Rows swapped in pairs by one turn or mirror: which row each one swaps with
The rows were stretched afterwards, more along some directions than others.
Q_250: 9.4,10.6,-4.7,-3.9,29.9,-10.0,14.0,14.6,1.5,-13.6,10.3,31.6,16.4,-5.3,3.4,20.7,4.1,21.5,1.7,15.1,3.0,-12.4
Q_205: -4.1,-1.2,9.5,7.6,8.9,-17.6,7.3,-2.4,-9.4,13.4,-3.1,15.4,9.1,-2.6,-3.4,0.3,1.5,-0.9,-4.7,4.3,29.0,-0.1
Q_116: 29.7,1.8,18.3,-3.6,11.9,9.0,-2.5,-5.8,-26.1,-32.7,-29.6,-7.2,32.0,8.2,12.9,-4.6,38.6,-20.5,13.0,30.1,-20.4,5.8
Q_852: 31.2,6.1,14.6,-5.3,19.2,-7.2,12.5,-13.9,-27.2,-20.4,-31.0,2.3,38.7,4.2,-3.8,-2.9,33.4,-16.3,7.1,25.5,-28.2,1.9
Q_303: 20.2,13.6,4.5,-11.4,18.1,17.7,-1.1,-4.0,0.6,-30.9,7.7,0.2,21.0,0.3,24.4,6.5,14.8,6.8,10.5,26.0,-10.7,-4.7
Q_186: -10.7,4.4,-7.4,-4.1,13.4,1.2,5.1,-15.0,25.1,8.9,28.5,9.6,6.7,-7.6,14.5,4.3,-8.2,28.6,6.1,-10.0,36.7,16.9
Q_818: 12.2,6.4,19.2,2.2,14.0,13.7,-8.5,-26.8,-19.6,19.5,-9.4,-21.5,45.4,2.3,-25.2,-28.8,21.5,19.6,34.9,19.8,18.9,8.6
Q_17: 13.5,10.6,16.7,2.8,32.4,-3.3,3.9,17.8,-12.1,-13.0,-8.7,14.9,17.2,-1.9,-11.4,13.6,12.1,17.1,18.4,29.9,5.6,-7.1
Q_842: 3.8,-5.1,-3.3,-14.5,-10.2,-24.2,20.7,-6.9,-4.2,-4.7,8.6,23.2,4.1,2.1,16.9,2.5,16.0,-11.0,-14.2,5.6,22.6,-7.7
Q_51: 8.5,5.8,-6.7,-3.6,12.6,-13.4,17.3,20.1,0.3,-23.1,7.6,32.7,2.9,-2.6,13.4,20.8,9.5,-0.1,-8.9,16.2,-2.1,-16.1
Q_987: 29.7,16.3,17.5,-7.4,10.4,13.0,-3.1,-1.5,-14.3,-38.4,-15.1,6.0,31.5,9.3,20.9,1.5,30.9,-10.9,13.1,38.0,-23.1,-8.5
Q_625: 7.5,-0.9,3.7,3.4,7.7,13.6,-2.3,-31.5,-14.1,24.9,-0.4,-20.5,43.6,-11.7,-29.4,-29.3,19.4,7.8,33.4,11.1,9.9,10.6
Q_790: 5.6,-2.6,-11.4,-14.7,-11.1,-21.9,26.3,2.4,0.4,-11.1,7.5,28.5,5.9,-1.0,15.8,4.9,14.8,-11.6,-18.7,7.3,7.4,-19.6
Q_179: -16.1,8.5,5.2,-0.3,7.2,14.1,-2.6,-12.6,15.7,-0.7,25.7,4.0,7.6,-1.9,10.1,5.4,-6.5,19.5,9.7,-3.5,26.4,19.4
Q_401: -5.8,13.6,0.1,-6.0,15.1,18.9,-1.5,-14.4,20.2,-0.7,28.2,8.7,14.5,2.1,14.4,3.8,-7.7,33.8,12.6,-0.7,29.1,11.7
Q_504: 19.4,10.6,-19.7,4.9,25.4,8.5,10.6,-13.9,1.7,4.2,1.4,32.7,21.0,-11.2,17.8,25.8,-9.2,7.9,4.4,10.4,0.2,1.1
Q_133: -1.0,-4.1,2.9,-8.1,-12.5,-14.7,11.1,-7.0,-15.0,4.1,-0.7,5.6,4.5,9.1,11.2,-2.1,14.9,-7.8,-9.1,13.9,34.8,-2.9
Q_109: -4.2,-1.7,12.8,-8.8,-1.3,-10.9,6.6,-11.0,-22.4,13.3,-7.7,1.2,10.8,15.7,4.2,-0.8,9.5,-6.4,-1.3,21.3,35.4,6.2
Q_407: 5.4,27.8,3.2,3.2,47.5,14.8,9.6,-19.7,-5.0,0.9,-4.0,17.2,18.2,0.2,10.7,36.1,-20.2,20.0,9.5,14.3,6.1,27.6
Q_533: 12.8,10.7,17.2,6.0,15.7,13.3,-3.5,-25.4,-25.5,12.3,-12.3,-23.8,49.9,-13.6,-28.9,-28.1,24.1,18.4,35.9,35.9,13.9,-0.8
Q_866: 18.6,2.2,-14.0,-11.8,22.8,-11.2,33.8,-47.9,-6.9,16.2,-15.7,4.4,44.6,-10.4,-19.1,-1.8,14.6,10.6,-2.5,-7.9,-5.1,18.6
Q_343: 35.4,4.1,23.9,-7.8,12.8,-1.2,1.0,-7.8,-24.8,-26.6,-28.4,-9.7,32.2,8.8,7.6,-9.5,40.4,-20.4,10.9,25.2,-22.0,-0.4
Q_36: 10.7,14.5,5.7,17.2,1.0,5.8,-7.7,17.9,-44.6,1.9,-7.8,8.0,13.3,2.5,4.8,2.0,16.6,-18.0,17.5,52.5,16.6,-23.4
Q_129: 25.4,1.0,2.8,-9.1,13.8,-14.2,27.9,-27.7,-18.4,-2.9,-31.7,9.4,43.5,-5.6,-14.6,-5.5,31.2,-8.5,-3.2,6.9,-15.3,3.0
Q_594: 32.6,12.8,16.4,-13.4,13.5,12.0,0.7,-2.1,-2.9,-32.2,-11.8,0.1,28.1,10.3,20.4,2.6,24.6,-6.1,6.0,28.2,-25.2,-6.9
Q_415: 8.6,8.8,12.7,21.7,3.2,-0.2,-9.6,20.1,-42.9,3.6,-20.5,7.1,14.3,4.8,-1.8,4.4,16.3,-11.9,14.6,51.8,14.0,-19.8
Q_780: 9.5,13.8,13.4,22.4,5.1,0.4,-9.2,19.5,-38.9,10.2,-18.5,10.9,18.0,7.3,-2.5,6.5,8.3,-7.2,15.0,39.8,17.5,-17.0
Q_647: 10.6,5.9,-24.4,-14.3,29.4,-0.2,33.0,-56.9,-4.3,18.3,0.5,12.9,45.6,-12.6,-11.5,4.8,-1.6,23.8,3.9,-6.7,8.8,24.8
Q_883: -5.1,10.3,7.8,-13.7,19.0,15.1,1.6,-12.5,25.5,-9.7,25.3,5.5,11.6,-2.1,22.7,3.5,-8.9,23.0,11.5,11.3,25.3,8.6
Q_974: -12.0,9.5,-4.1,-2.9,20.4,2.1,4.0,-14.1,18.5,7.0,26.2,8.2,10.8,-9.7,13.8,-1.8,-14.7,28.2,0.6,-7.0,39.4,9.5
Q_874: 1.4,13.4,3.9,-14.3,21.3,24.8,-7.1,-5.6,8.9,-22.9,15.5,8.0,23.7,5.3,21.9,7.5,2.6,24.5,14.8,22.1,8.4,0.5
Q_10: 17.3,1.3,-25.6,-2.1,3.7,3.7,19.4,-33.9,5.9,10.2,6.2,12.7,29.5,-20.5,5.0,-8.4,8.4,-7.5,-2.9,-6.6,-3.5,-1.3
Q_54: 13.7,2.7,22.5,19.3,7.2,-8.2,-11.4,15.2,-38.5,2.5,-26.6,12.8,10.4,8.1,6.2,9.0,14.1,-15.3,11.0,37.9,19.9,-9.8
Q_31: 7.6,15.8,-25.8,1.7,16.9,21.2,8.1,-18.3,-23.2,17.2,11.9,13.9,27.7,-6.2,1.8,11.1,0.3,18.3,21.3,29.4,14.9,-3.5
Q_589: -0.4,-6.1,-9.0,-10.5,-8.3,-18.4,20.1,-0.5,-8.1,-11.5,8.7,23.9,4.6,4.4,20.1,3.0,15.8,-15.0,-16.0,6.0,22.2,-9.5
Q_689: 15.1,11.6,19.0,6.5,30.3,-0.5,1.2,19.7,-25.8,-20.8,-9.6,12.0,23.8,-0.7,-10.8,10.7,16.7,15.1,16.4,33.9,2.9,-11.3
Q_187: 14.3,-1.5,4.8,-1.2,11.5,1.3,-0.4,-37.5,-14.4,26.9,-7.1,-18.4,49.1,-7.0,-19.0,-33.2,23.7,10.1,29.6,12.2,16.0,11.5
Q_321: 9.4,9.8,27.4,4.5,23.1,17.1,-14.5,-7.2,-32.1,-4.1,-22.2,-22.4,39.6,1.5,-23.5,-12.8,25.5,21.2,34.0,37.6,10.0,3.3
Q_366: 6.5,-4.8,-7.9,-14.6,-10.4,-24.7,23.2,-6.7,1.1,-7.9,10.9,21.8,0.6,-2.1,18.7,1.2,13.5,-12.8,-20.2,-0.6,18.1,-11.6
Q_559: 20.5,1.0,-0.7,-14.4,23.4,-14.1,32.9,-40.7,-15.5,-1.1,-22.9,9.0,42.7,-6.8,-14.7,-1.5,18.0,-0.9,0.1,-1.3,-13.2,16.3
Q_725: 3.1,17.7,10.9,-4.8,16.3,27.7,-7.0,-2.3,2.2,-28.0,15.0,1.5,13.4,5.5,26.3,10.4,6.6,14.0,13.0,19.6,4.7,8.4
Q_733: 4.7,12.1,-32.5,-5.1,20.8,13.5,28.9,-49.7,-9.9,12.0,7.7,12.8,36.2,-19.2,-6.2,12.5,-1.6,20.6,3.8,-1.6,10.8,22.1
Q_164: 21.3,1.1,-8.7,-10.2,23.6,-16.0,36.4,-46.1,-14.0,14.4,-14.4,13.4,45.6,-5.9,-19.2,-2.2,13.3,6.4,-2.8,-5.8,-7.1,13.8
Q_592: 5.8,-6.0,-11.1,-10.2,-9.9,-21.2,27.2,-3.2,-1.7,-5.9,11.3,26.8,0.7,2.6,17.6,4.9,12.8,-14.1,-21.0,-1.3,15.7,-12.7
Q_553: 6.4,19.0,7.0,-17.7,24.7,15.2,3.3,-7.2,19.6,-14.1,28.9,4.2,14.5,-3.8,22.5,3.6,-4.2,21.0,14.0,12.6,10.7,-1.5
Q_622: 15.6,18.7,33.0,1.9,31.6,8.3,-5.5,-14.7,-30.4,3.8,-12.3,-22.7,43.8,-5.5,-26.3,-19.5,20.8,20.3,37.1,33.9,9.1,1.6
Q_541: 13.0,18.1,-5.4,3.9,28.6,15.7,6.5,-11.3,0.4,-2.7,-1.0,21.1,16.5,0.9,22.3,27.3,-15.0,4.4,7.1,6.4,1.0,14.3
Q_91: 21.3,-0.9,-10.1,-15.8,26.6,-20.4,35.2,-48.1,-7.7,14.8,-10.2,10.6,42.4,-13.9,-19.4,-5.5,11.2,7.8,-0.7,-8.3,-1.7,14.4
Q_927: -10.5,5.2,-1.3,-4.2,13.5,7.0,7.5,-9.9,24.0,4.6,28.4,12.1,1.8,-6.6,14.6,0.7,-11.5,21.1,-2.0,-11.7,35.7,8.3
Q_171: 12.3,11.3,28.6,2.0,38.5,-0.7,-5.4,5.0,-29.6,-6.6,-13.5,-5.2,33.2,3.8,-17.8,0.5,14.9,22.9,25.8,39.6,7.8,-2.2
Q_25: 14.6,4.4,-0.2,-2.4,10.4,4.3,1.2,-35.1,-4.7,26.5,-2.7,-21.9,43.8,-12.5,-13.7,-36.0,15.2,11.2,16.6,8.2,16.1,1.0
Q_272: 21.6,-1.5,-13.5,-16.0,24.7,-14.6,36.1,-52.9,-6.5,16.8,-9.7,8.4,41.9,-16.0,-19.1,-3.1,14.0,8.6,3.7,-10.2,-1.5,21.1
Q_586: -5.6,19.4,29.9,2.9,34.4,9.2,-6.5,-14.4,-34.9,4.5,-17.0,1.7,16.7,24.1,6.3,23.6,-5.2,19.1,18.8,30.2,29.7,31.2
Q_668: 12.3,11.6,21.5,4.2,29.7,13.0,-6.5,-7.7,-28.1,11.9,-12.1,-14.9,45.5,0.8,-28.8,-14.2,18.8,24.3,34.9,37.4,5.8,0.4
Q_6: 16.4,8.6,5.3,3.1,7.3,11.3,2.5,-37.5,-17.2,24.2,-9.0,-15.9,54.8,-9.8,-22.9,-36.4,22.9,10.7,19.5,15.2,6.6,-1.3
Q_87: 6.6,9.1,-3.0,1.1,21.7,-4.5,7.1,18.5,-2.1,-10.5,-0.1,25.2,19.2,-1.7,0.9,19.8,7.3,22.5,2.0,25.8,2.0,-12.0
Q_486: 9.7,-3.4,-12.3,-14.1,-3.8,-16.2,27.0,3.6,4.6,-19.6,3.2,34.2,8.3,-3.0,21.0,9.0,18.0,-15.0,-20.2,2.8,3.2,-16.2
Q_300: 7.8,18.6,-8.1,3.8,37.3,15.9,8.5,-15.2,-2.6,-8.1,-0.9,25.0,19.7,-2.1,20.6,31.9,-14.9,11.0,7.4,17.5,-1.9,16.7

Q_401 pairs with Q_818
Q_303 pairs with Q_171
Q_780 pairs with Q_541
Q_790 pairs with Q_559
Q_300 pairs with Q_415
Q_852 pairs with Q_51
Q_504 pairs with Q_54
Q_205 pairs with Q_10
Q_272 pairs with Q_842
Q_883 pairs with Q_533
Q_321 pairs with Q_874
Q_31 pairs with Q_586

